One vector is turned by the same rotation once a step. Each row is the vector after some number of steps, and that number follows the row.
The counts run from 0 to 617.
[  4.8  25.9  21.0 -23.5  11.6   2.3 -33.9 -23.0 -12.8 -23.9  11.0  23.4
  -0.1  12.5 -30.0   1.2 -14.7   3.9 -14.0   7.1  20.7 -29.4 -16.3  16.8
 -21.0  -6.7  -0.8   0.4  14.7  24.6  -5.4   6.0  14.0 -13.0  18.5 -30.6
  17.4  -7.0  -9.9  24.9   1.3 -10.1   8.2 -16.7] => 525
[ 10.2  19.4   4.3   2.8  26.4   8.4   5.6  -5.5   8.3   3.4  23.5   2.2
  18.5 -27.1 -37.4 -15.6  12.7 -13.0   2.3   6.4  14.8  15.6 -45.7 -10.0
  13.8  15.5   0.5   2.9  16.8  18.6 -11.4  10.0  -3.8  -6.8  20.1  -1.1
  31.0 -11.3   7.7 -38.1 -19.2  -7.5  21.5 -21.4] => 429
[ 12.6   7.1  -6.8  -1.7   3.4   4.9   9.1  15.3   5.1   0.2  32.2   6.6
   8.2 -31.9 -17.0 -34.5  -6.8  -0.7   3.5  13.1  16.1  26.4 -24.8 -13.2
  -1.7  22.4 -19.7  -9.0  -9.6  42.0 -16.3 -12.1   4.4   9.6  13.9   3.9
   7.0 -38.6 -22.3  -0.9 -15.4 -18.5  10.8 -27.6] => 2
[ 11.0  25.2  -4.7   8.6  24.5  30.7 -34.8  -4.5 -13.0  -6.4  28.1  26.7
   3.7 -11.5   2.2   0.7 -11.5   6.7  -7.1  23.8  19.7  15.0 -46.1 -19.7
  12.0  17.1   7.8  10.0   9.5  12.5  -0.1  19.6 -13.2 -16.2  12.1 -10.1
  21.7 -20.6  -8.8  -5.3 -21.3  12.5  21.9 -10.1] => 370
[ 38.1  20.6  -1.2   6.3  -1.7  15.2  -2.0   5.2  18.3  -5.0  25.9  -1.6
  11.4 -23.0 -25.3 -15.9   0.2  -0.5 -23.1  10.7  14.3  -2.5 -24.6  33.1
  -3.6   6.9  -6.0  -6.0 -10.1  39.3  -4.5  19.8   9.7  19.1  12.6   7.3
   9.8 -13.7  -1.1   6.5  -9.8  -3.8  23.4 -41.9] => 164
[  9.9   4.9  -6.0  16.9  17.5  43.6 -34.0   9.5 -11.0  -5.4  17.5  17.8
   0.1 -39.6 -16.4  18.6  10.4   8.7   5.9   4.2  27.6   3.5 -12.6  -5.2
  -3.3  13.3   6.4   1.0  21.9  15.0  -3.1  19.2 -10.8  -6.0  25.8 -23.9
  18.0  -3.0 -16.9 -11.1  -8.0  -4.0  28.0 -12.5] => 292
[-10.8  18.8   2.1  13.5 -11.9  16.1 -15.5   2.8  -2.8   5.8  -0.4  33.1
   1.3  -9.0 -23.8  -8.3 -24.3  -7.0 -11.4  21.5  36.9  18.6 -33.3 -21.7
   3.7   6.1  -5.9 -14.8 -10.5  44.6  -9.2  12.5  13.3   5.1  10.7 -15.5
  11.1 -31.0 -19.7   7.5 -11.9 -13.3  -3.6 -24.3] => 335
[ 32.6 -10.9  -3.7  11.2   5.7  19.6 -16.4  12.6 -16.2   1.9  24.0   8.9
  -2.9 -40.3 -25.7  -6.7  25.2  -4.0  -4.7   0.8  34.7   4.9 -13.2   3.4
 -28.0  20.2   7.7 -11.4  20.5  17.8 -19.3   4.1   4.1  10.8  30.3  -6.8
   7.8 -16.6  -0.8  -7.1 -16.3 -24.0  23.2 -23.7] => 246
[ -5.6   1.3  15.3  -0.8  21.4  26.0 -11.3  11.3  -4.4   6.7  15.3   5.5
  14.0 -37.2 -32.1  17.2   2.1  -3.9  16.9   1.3  30.3   4.5 -10.4 -11.8
   1.7  14.6   5.6   7.3  -7.7  40.5 -11.4  -8.4  -3.9  11.1  28.8 -33.7
  18.5  -1.4 -29.8  -0.2  -9.9 -13.9   0.8  -7.7] => 533
[  9.6  17.8  -2.1 -27.6  12.7 -19.6 -13.5  -3.1 -13.5 -26.4  27.9  24.4
  -0.7 -22.3 -20.6 -16.9  14.8  -1.1   2.7  -3.7  30.6 -12.6 -16.3  -0.6
 -24.3   5.5 -26.5  -1.7  22.3  27.8 -11.0  -2.9  -0.9 -25.9  30.6 -17.9
  28.9  -6.8  -9.8  -9.1  -6.2 -17.5  21.3  -6.9] => 111
[ 16.2  13.9  22.5  11.2   4.9  24.8 -27.1  18.7  14.9  11.2  17.4  16.0
   6.2 -27.2 -21.4   0.9  17.4   9.6  -4.7   8.9  18.1 -27.7  -2.0  12.4
   1.1  11.7  18.9 -16.1  28.4  19.5 -21.2   8.7 -11.4  17.6  26.7 -37.1
   6.4  -2.8  -5.6 -17.6  -8.1  -9.7  21.7 -15.7] => 212
[  4.3   1.3  17.8  -3.6  10.0  14.9 -10.6  22.2  -6.0  16.6  32.5   6.3
   4.1 -25.8 -20.6  -0.2   6.1 -16.4  13.6  -0.6  30.2   4.8 -23.3 -17.7
  23.5  21.8  13.7  10.4   1.2  37.4  -9.8 -15.0  -7.4  12.4  25.4 -26.4
  12.1  -3.8 -14.7 -15.0 -25.2 -10.6  -4.5  -7.7] => 153
[ 22.3  27.8  -9.0  -9.7  36.7  21.5   3.0 -10.9  15.2 -19.2  33.0  -5.0
  22.2 -13.1 -19.4  -8.4   4.4 -12.4 -13.5   5.7  12.0  -2.6 -27.3  28.2
 -12.4   6.8 -29.7  13.6  -3.0  32.1 -12.0  16.2  11.7  -1.1  13.1   7.5
  22.9 -10.5 -11.4  16.1  -8.0 -13.7  14.6 -31.3] => 464
[ 14.4   8.3  17.6  11.4  -7.9  24.5 -23.9  -9.0  -0.5  27.5  20.9   7.1
  13.6 -23.4 -31.1  -4.3 -13.1   2.4  -5.7  21.3  29.5  15.5 -25.5   0.7
  -9.7  23.1  30.1  -0.8 -17.4  23.1  -7.3  15.1  10.3  14.6  26.0  -1.1
  26.3 -12.0  -8.9 -19.9  -8.8  -3.2  27.6 -20.1] => 16
[ 17.3   7.2  31.5   7.5  -4.8  33.5 -24.1  15.0 -11.4 -21.7   0.9  25.0
   2.8   4.9 -21.3   2.4 -19.2  -4.4  -2.7  12.6  -1.6   8.9 -33.0  28.5
  11.0   6.9  17.7   0.6  26.5  22.0  11.4   5.4 -14.1 -19.7   3.0 -27.6
 -23.2 -26.6 -19.1  -1.6 -19.9   5.2  31.3  -8.7] => 481
[ 26.2   9.0  14.0   2.6   0.9  31.1 -21.0 -18.1   5.6 -13.9  19.4  20.8
  14.9  11.1  -3.3  -3.2   2.2  -3.5 -14.3  23.5   8.0  -0.7 -13.4  36.6
 -24.9   3.6 -13.9  -9.5  21.5  20.4  -5.8  14.5  -2.2 -10.4  10.3 -15.6
  -7.2 -39.7 -25.0   2.8  -0.4 -25.2  25.8  -3.7] => 329
[  3.9   4.9  25.8 -15.7  29.5  10.0   5.4 -18.6   1.9 -21.3  13.6   4.8
  10.6  17.8 -39.8 -10.3 -13.5 -29.3  -1.2  13.8  -5.2   3.9 -26.1  27.8
 -20.1   8.7   1.2  -5.1  27.0  14.0 -28.1   7.5  20.5 -15.9  -0.9  -7.3
  15.8 -24.4 -12.7  14.3  -8.8 -26.5  13.7 -22.8] => 8
[-10.7  14.0  19.0  -2.7   5.8  -6.4 -10.7  11.6  -6.7  -8.4  22.1  34.1
   2.2  -2.3 -14.6 -19.6 -23.5  -9.3  10.8  28.6  17.2  12.9 -27.4 -29.1
  21.9  20.4  -5.0 -12.5   7.5  29.7 -26.4 -10.0  -7.9  -4.3   6.2 -29.4
  20.5 -33.2 -26.4  -5.9 -17.7  -0.5  -4.4 -12.3] => 609
[  4.6   8.4  21.1 -22.6   8.4  14.6 -17.7   5.3 -22.9 -16.0   8.9   4.7
  -6.4  -0.4 -41.1 -11.4 -20.7   1.8  -1.5  -1.4   1.2  -7.5 -37.0  18.5
  -8.4   0.3  35.4   0.5  11.1  24.0  10.3 -10.5   8.1   5.0  15.5 -10.8
  -5.6  -4.6   2.8  24.2 -30.1   6.1  29.6 -30.9] => 206
[ -3.0  12.0   9.6   6.9  16.0  28.2 -26.1 -16.6  10.8  10.1   8.2  27.8
  13.7 -17.5 -17.6  -3.6  -6.0   4.5  -7.2  31.4  26.2   3.6  -5.5  -9.3
 -21.7  12.5  -0.3 -20.5   2.0  13.4 -37.7  19.0   9.5   8.0  21.0 -27.5
  33.4 -19.8 -28.7   8.6  -2.1 -28.1  10.3 -15.5] => 63
[  7.8  12.9   9.1   4.9  -9.9   5.9 -18.8  17.6   9.9 -12.5   7.0  31.6
   7.5 -17.3 -25.7 -32.1 -12.7  30.3  -4.9  25.2   1.7 -12.0  -1.1   5.2
 -16.9   4.7  -3.9 -32.0  11.4  30.5 -17.2   2.9   0.3   8.6  14.5 -27.3
   7.8 -29.7 -16.6   4.0  -5.4  -3.6  23.2 -21.4] => 137
[ 32.8  26.9  -2.9 -14.2   7.4   8.3 -13.2   4.2  -7.9  -6.0  27.4   4.3
  -2.6  -7.4 -13.4 -22.7 -10.9   7.1 -24.8  -1.0  15.3 -10.7 -26.8  13.8
 -17.2   8.0   9.0  -5.4  -0.8  23.5  -1.2  -1.7  16.0  13.8  14.5  14.8
   7.8 -18.8   2.3  34.4 -21.2  -0.6  15.5 -43.6] => 358
[ -1.9  22.0   3.0 -21.0  30.9   8.7   6.6  16.4   0.9 -39.3  13.4  10.4
   4.4 -16.0 -33.2 -17.8  -9.9   0.3   3.2 -11.4 -10.7 -11.8 -34.2  12.2
  14.1  -2.5 -14.3   1.7  23.4  30.4   1.8   1.7  -4.7 -17.0   8.5 -13.9
  10.2  -1.6  -3.9   8.6 -19.3  11.2  25.3 -30.8] => 539
[ 22.2   4.8  -4.8   9.4   5.4  -1.2 -12.8  -0.1  -7.6  -2.5  43.2   3.3
   1.8 -21.0 -15.7  -3.5  -4.3 -18.3  -2.8  11.4  30.5  16.1 -17.3  11.0
   7.3  21.8 -20.9   5.3 -15.0  43.3 -28.4  15.6  -4.2   3.6  17.8  -7.7
  42.0   1.6 -23.7  -2.6  -9.0 -10.4   1.8 -26.0] => 578
[ 14.9   7.9  24.8  -6.0 -17.5  -2.4  -1.8  22.9  -0.1 -17.3  14.6   8.6
  -1.6  -9.5 -43.2 -16.0  -7.0  -9.2   0.8   0.1   0.0  -6.0 -32.9  38.3
  16.7   0.9  12.0 -12.8  30.1  34.2   5.3   3.6  -6.9  -3.4   7.7 -24.2
  -9.4  -9.9   5.6 -20.7 -16.8   5.7  24.2 -23.0] => 240
[ 27.0  11.5  23.1  -0.8   9.5  40.3  -9.2  16.5  -1.2  13.2  26.1  -6.8
  11.5  -8.8 -23.1  -6.8 -14.4 -11.3  -4.3   8.3   6.4  12.8 -39.8  17.0
  13.9  18.4  30.6  11.7   3.5  27.6   6.2  -3.6   3.2  21.9   8.6  -6.5
 -15.8 -28.8  -7.0   1.3 -33.6  -8.5  16.2 -24.9] => 588
[ -2.6  -1.2  -2.3 -11.4  -8.0   0.6 -15.2  13.0 -30.9 -23.4   5.0  30.9
  -9.6 -18.2 -23.7  -9.9 -12.8   9.2   1.3  -3.3  32.2   2.4 -17.6 -17.7
 -17.8   0.9 -12.5 -16.4   4.8  43.6  -1.8  -7.4  13.1 -10.9  20.0 -20.8
   5.6 -19.4 -16.3  22.6 -14.8 -10.2   9.4 -22.2] => 413
[ 31.3  24.0  -0.5   4.3  -3.4   3.3  -8.3  17.7  11.3  10.2  28.8   6.9
  -3.7 -33.7 -22.8 -33.4   8.8  12.5 -21.6  13.7  21.2 -13.7 -23.9  -1.7
  -2.0  14.8   5.7 -19.9   6.9  23.4 -19.8   7.7   4.2  16.3  19.4  -1.5
  30.4 -15.2  10.2 -17.9 -15.9   2.4  22.4 -37.6] => 244
[ 27.4  35.0   7.8  -7.1   5.2  13.9 -17.2 -10.8   5.7 -12.1  26.9  21.5
  12.5   6.8   0.9  -3.0   3.4 -17.7 -19.5   7.8  40.2   1.0 -43.9   1.6
   2.9   1.4 -28.7   6.1  13.0  27.2  -4.7   9.5   5.3  -7.8   9.3  -5.2
   6.8 -28.0  -5.1  -1.1  -6.4 -20.5 -13.0 -10.0] => 222
[ 22.5  23.2  12.2  -4.5  -7.6  18.3  -6.2   7.5  19.4   6.8  26.6  11.1
  20.0 -15.5 -10.5 -13.4  -0.6  -4.5 -10.7  16.3  34.7   6.8 -27.3  -7.9
  -2.4  10.7 -26.2   0.9 -15.9  46.1  -5.9  -1.9   9.6  12.2  12.2 -11.9
  -9.4 -36.1 -21.9  -1.2  -5.4 -27.8  -3.7 -16.0] => 302
[  8.5  -0.6  26.2   2.2 -10.2  18.4  -0.8  15.5  11.4  -4.3  -0.3  17.4
   7.2 -10.3 -35.0 -26.9  -9.8  12.2   4.0  15.5 -10.4  -0.8  -6.9  21.0
 -13.9   8.1  10.7 -30.5  16.0  28.2 -14.2  -3.8   6.3   8.1   2.0 -23.3
 -12.5 -39.7 -16.6  -8.1 -11.5 -17.8  29.8 -24.6] => 515
[ 28.6  20.7  20.0  -8.7  17.5  30.0   0.7   4.1  23.7  -6.1  40.5  -1.7
  28.5 -15.3  -7.9  -3.1   9.0 -15.1   1.8  18.9  12.3   5.1 -22.2  22.3
   2.0  13.3 -16.8  18.4  -0.2  27.6  -2.4  -4.7 -11.9   4.1  10.6 -10.6
  -4.9 -28.6 -19.7 -12.7 -12.4 -20.3  10.0  -7.0] => 269
[ 22.2  16.4   9.8 -34.6  30.6  11.8 -10.6  -4.8   4.7 -21.9  42.1   1.8
  21.4  -9.1 -14.2 -13.3  10.3   2.8   2.9  -3.7   8.3 -11.3  -5.7  29.8
 -30.3   5.5 -21.3  12.7  10.3  25.7   1.4  -9.3  -0.4 -13.6  26.2 -15.3
   0.5 -17.7 -24.4   8.9  -6.7 -19.8  24.6 -10.4] => 191
[ 29.3  22.2  15.4  -1.9 -11.7   7.6  -6.2  19.1   3.8  -7.2  30.0  13.6
   7.3  -2.6  -2.7  -9.4   2.8 -12.2 -13.8   5.6  38.3  -0.5 -33.6   2.4
   7.9   8.9 -24.9   1.7   3.1  54.4   2.5  -4.6  -1.7   7.5  10.7 -10.3
 -17.4 -34.4 -11.1  -4.0 -15.2 -18.0  -8.9 -16.3] => 301
[ -0.2  16.8  21.3 -23.7  28.9  23.8   4.3 -23.9   7.0 -18.2  19.5   1.6
  29.7  -1.5 -36.6   2.7 -12.3 -10.0   9.3   5.8  -2.2   9.6 -35.0  27.8
  -4.0   6.1  -1.2  21.5  -1.4  23.2   1.4   4.2   7.7 -17.5   7.5  -5.9
   8.2 -11.8 -26.0  -8.9  -6.8 -10.7  28.5  -5.9] => 616
